In the rows, 100 means zero.
One turn moves every row onto another: examples first, then more rows asked
zamab: 135 111 103 102  87  98  93  92 120  81 111 110  99  84 103 113  99 119  58 106  85 101  97 120  79 100 106 102 123  95 132 122 126 100
salu: 109  75  95 103  85  85 100 103  85  77  99 110  96  70  99 120 101 114  89 103 110 129  85 110  85  94  98 109 130 106  91 111  93 105
fikal: 134  98  91 111  87 116  91 105  99  89  98 119 103  81 119 103  99 100  69  92  69 103 114 108  85  95 111 106 100 103  73 118  83 113
fod: 119  90  90 109  93  91  93  98  88  82  98 120 109  81 108 102  89  97  65 105  71 109 102 112  73  89 104  96  82 101  71 103  87 103
kenir: 110  82  95  89  92  94  88 103 111  87  71 108 104  76 103 115  89 120  77  98  93 107  92 126  87  74 103  99 122 100  81  86  86  90
Fugun: 118  88  90  87  82 110  92 101 118  96  81 103 103  81 109 114 102 119  69 105 104 110 100 116  91  80 111 107 121  92  67 103  85  75
Zop: 104  92  80 109  86  92 108  98 137  79 120 116  87  86  97 116 100 112  67 107 106 113  95 108  84  88  97 113 121  97 124 112  98  88
Kuz: 144  77 100 113  72  85  99  89 113  81 109 109 106  83  88 105  91 104  60 116  95  96  92  98  78  99 121 103 107  91 106  83 124  95
senil: 127  89 102  97  84 101  89  70 121 102 112 117  98  84  98 107  95 119  59 126  87 109 107 101  78 110 109  92 113  97 128 114 119  95
zevo: 143  89 101 102  84  90 100  97 118  76 128 114 110  80  98 112 103 113  61 101  81 102 100  97  89  92 104 108 145 102 114  89  95  93
Nub: 103 103  96  97  78  92 104  97 106  97  87 103 103 102  92  92 113 112  70 108  76 102  94 106  79  89  93 110 101 106  68 101 103  89
Fatel: 111  81  82 102  94  99  98  93 133  76 116 121  92  80  93 121 104 114  73 110 108 104  99 114  86  92 132  96 106 104 124 111 105  96
tofid: 107  86  77 110  76 103 106  88 135  93 109 123  88  80 104 121  93 115  75 114 110 118 109  96  88  97 105 107 110  95 125 113 109  95
bilo: 116  99 100  96  88 104  97  91 111 108  90 114  97  90 105 106 114 118  91 103  71 111 115 105  94 107  90 102 120 113  75 101  87 108
Pirod: 124  78  92 106  72  92 106  94  90  85 101 108  92  82  94 107 103  99  88 107 122 111  96 106  77 101 110 104 130 100  77 127  99 102
kada: 145  88  97 118  74  89 100  91 120  88 110 110 102  73 107 119 109 113  60 120  94 119  99  91  90 104 109 120 107  78 103  93 116  83
bataf: 115  79  95  99  82  94  90  92  94  76  94 109  96  68 102 111 128 109  81 108 114 105 105  96  81  88 121 112 126  91  87 126  93  85
belu: 128  82  91 103  80 101  96  99 120 104  73 110  91  83 106 110  82 106  87 103 105 106 104 127  87  96 103  96 118  93  69  95  91 101
Rab: 115  83 101 102  84 116  90 107  97  91 107 114 104  84 110  89  91 103  62  91  67 109 103 100  83  87 105 108 102 111  80 100  81 112
mabuk: 114 103  92 113  62  99  99  93  88  97 106 108  81  75 118 110 104 113  68 118  68 112 109  99  74 101 115 114  88  85 108 103  99  87
lobat: 125  92  91 121  95  93  88 101 102  86  90 119  95  76 114  96 101  99  68  99  59 105 108 103  78  95  97 115  93  91  81 104  77 107
Kipup: 113  91  87 101  80 107  94  91  92  88  94 120 113  80 112  93  94 105  59 105  69 100 116  88  74  80 102 100  95 100  76 107  83  94
linib: 119  70  98  96  84 109  85  99 128 103  73 105  87  79 101  97  97 111  78 101  95 101 100 112  91  90 118 111 117  93  78  90  86  90
vol: 105  60  96 109  77  93  93  97  94  88  80 107  87  71  95 103 103 115  86 103 104 117  84  93  85  95 112 120 118 101 101 105 100 107
rami: 112  90  94  89  86 102  99  92 108 101  89 108 104 100  88  93 115 116  80 101  71  91 102 104  86  96 113  94 110 123  73 102  95 104
Nat: 149  86  98 106  89  95  92  98 114  77 112 114 113  68 109 134 110 124  69 105  85 116  98 103 100 101 123 107 119  98 112  93 108  99
pakav: 127 100 113 101  80 103  90  83 121  94 115 114  94  83 101 106  88 113  62 113  88 109 104 111  79 105  97 100 124  97 133 111 123 102
didas: 145  90  88 105  65  92 113  88 109  88 107 117 117  86  99 115  83 117  66 108  91  96 101  88  82  94 102  98 133 103 111  94 114  99
nin: 131 102  90 105  93  87  98  87 124  85 104 109  98  84  98 114 103 127  52 113  77 110  85 113  79 102 107 109 115  97 133 122 116  91
Veb: 107 109 101 103  84  92  92  97  98  90  69 109 104  85 105 109 117 118  83 107  75 102 105 112  85  90 100 104  92  98  78  96 114 100
Pobim: 114  70  93 106  83  83  90  90  98  77  80 116  90  69  95 102 112 108  92 101  99  94 104  91  77  89 111 111 139  98 105 112  89 102
nidab: 122  99  97 102  83 100  94  99  86  88 122 111  85  69 115 123 111 117  75 111  63 111 107 120  81 101 130  96  96  97 105 104  88  98
nen: 116  99  92 103  79  95 103 100  95  94 128 112  80  80 110 107 103 115  72 106  53 107 105 108  77  98 106 106 122 105 112 105  72  97
nev: 114  96  98 110  62  96 106 100  85  93 118 102  79  89  97  92  91 102  66 111  69  96  96 113  66  96 122 103  94  98 104  99 102  98
guk: 105  85  96 108  83  96  99  95 135  78 125 118  83  84  92 108  95  97  73 108 113 102 104 116  80  91 112 101 114  97 122 104 109  96
dapo: 122 104  78 103  61 100 113  96  84  96 109 116  90  88 106 107  93 116  73 105  64  89 107 105  70  94 121  94 114 108 110 115  90 103
pupor: 119  91  94  97  85  88  89  94 120  88  72 112  96  79 103 105  95 104  80 105  97  90 110 120  77  81  98  99 130  85  78  94  82  85
ripu: 114 106 115 102  96  95  83  98 108  90  95 109  94  83 103 106 125 102  89 106  74 106 116 123  88 101  96 104 107  98  72  94  96 103
peb: 130  90  92  99  94  91  97  77 123  95 118 109  99  88  91 111 100 121  51 125  84 115  88 110  80 109 113  97 109  98 122 119 114  87
tusu: 110  94  76 108  81  98 105  94 128  77  99 125  96  79 104 124  92 118  80 104 108 100 105 109  84  87 116  97 114 103 131 114 115 104

rami goes to -> Veb
belu goes to -> Fugun
Now find these:
Kuz goes to -> Nat
Rab goes to -> fod
peb goes to -> zamab
Pirod goes to -> bataf
tusu goes to -> tofid
nidab goes to -> dapo

One turn moves every row onto another: examples first, then more rows asked
kamom: 105 119  95  76 100 126 108  92 118 109 103 104 105 115  96 100
natur: 106 101  99  76 107  79 117  91 116 107  96 106  97 121  90  83
Kofa: 110 110 100 102 107  93 100 104 105 104 113  87  87 122  77 119
kinav: 111  83  79 101  87 104  94  95 114  99  97  95 100  90 106 111
tebe: 107  85 100 108 100 127 110  95 101  87 105  92  98 106  92 107
faro:  88 104 100 107 104 107  97 103 112  96 117  94 102  96  73 105
dob: 109 127  96 111 105 110  94  99 123 108 107 100 111 116  89 106
linu: 106  93 100 111  91  83 109  91 118 117 106  96 122 118 104  85
mita: 117 124  95  97  88 109 108 101  81 118  98 102 108 108  92  96
Mip: 109 101  79 105 103  99 101 106  91  89 101  91  83 100 103  88
kaval: 112 102  88 110 110 117  99  82  98 110 105 108 115 128 107 112
ner: 113  96  84 102 112 108 116  79 107 104  83  88  87  92  91  90
susev: 104 118  82  79  99 104 100  89 101 119 105 119 114  99  97 109
rovog: 109 105  92  91 100  92 112  81  92 121  80 116 106 122 102 100
dobod: 116  84 105 117  98 114  97  95 109 105 113 102  97 110  72  98
sudu: 115  77  99  88 101  79  91  94  91  95  96 104 100  97  96 103
sezag: 118 119 107  85  84 105  98  96 113 108  94  84 103 102  77 102
dovig: 114  83  96 100  74 111  98  91 110  99  98  90 108 100  95  86
vevi: 119 111  83 113 114  86 112  81 120 102 112 108  95 100 100  95
litis:  99  90 111  87 101  87 109  96  96 111 105  94 122 101  72  97
peg: 126  91  84 100  97  82 101  93 102 112 104 102 106 131 112  98
fuv: 108 116  82 112  85 125 104  91 117 104 105  93  99 108  87  94
dabeb: 106 127  91  85 104 104 118  93  88  88 100 100 102 112  93 105
zur: 110  89  93  79  91 101  90  95 110 131 111  91 110 122 100 102
Repad:  94  93  90  88 118  87 106  76 119 103 103  95  91  89  91  99
sinur: 114  96  98  90 101 102 108  66 116 114 109  87 121 125  93 101
gubup: 105 106  88 111 102  96  96 100  94  99  97 119  88  98 111 106
rir: 113 113  89  76 105 101 103 103  84 101 116  95  95 123  85  91
buped: 109 104 106 110 102  97 107  80  86 105 105  87 104 117  67 108
Rezu:  95 103  90  90 113  88 124  92 103 116  89 110 107  98  88  86
tel: 121 102 102  86 110  96 112  81  79 110 100  98 107 121 113  95
tuzav: 105 108  86 111 125  93 100  93 113 118  98 111 113 104 109  94
zadif: 111 103  83  95 114 103 105  94 124 102  91 103  84 114 114  87
tama: 111  98 102 105  92 106  86 116  99  97  97 104 107  92 101  86
zis: 114 111  95  85  88  92  92  82 119 117 117  91 104 108 102 118
bogu:  98 100 101 105 120  94 101  96  83 101 119 100 102 104  90  81
Sev: 114  89 110  85 100 111  85  94  92  82 106 101 105 110 100  89
sodi: 113 105  97 107 122 109 109  88  87  94 114  84  89 115  94  98
lelif: 105  73  96  91  98 102 114  86 131  98 106  98 108 108  93  94
par: 111  99 114  82 102  95  86  85  88 109 117  88 106  97  83 104
sono:  94  95 103  84 103  93  92  94  95 102  75  92 110  96 104  91
Runeb: 110  92  93  83 108  95  90  90 138 103 103  91 101 113  84 100
Lasop: 106  88 106  96  88  88 103  84 108 103  77 105 104 100  82  82
zaser: 108 101  92 119  98  92  94  91 116 113 110 111 107 118 104 120
bani: 116 115 101  62  99 100  84  96 108 107 101 100 102 110  88 101

tel goes to -> Runeb
Lasop goes to -> tebe
par goes to -> dob
Now find these:
zur goes to -> vevi
zaser goes to -> Rezu
susev goes to -> linu
Repad goes to -> tama
mita goes to -> sinur
natur goes to -> kinav

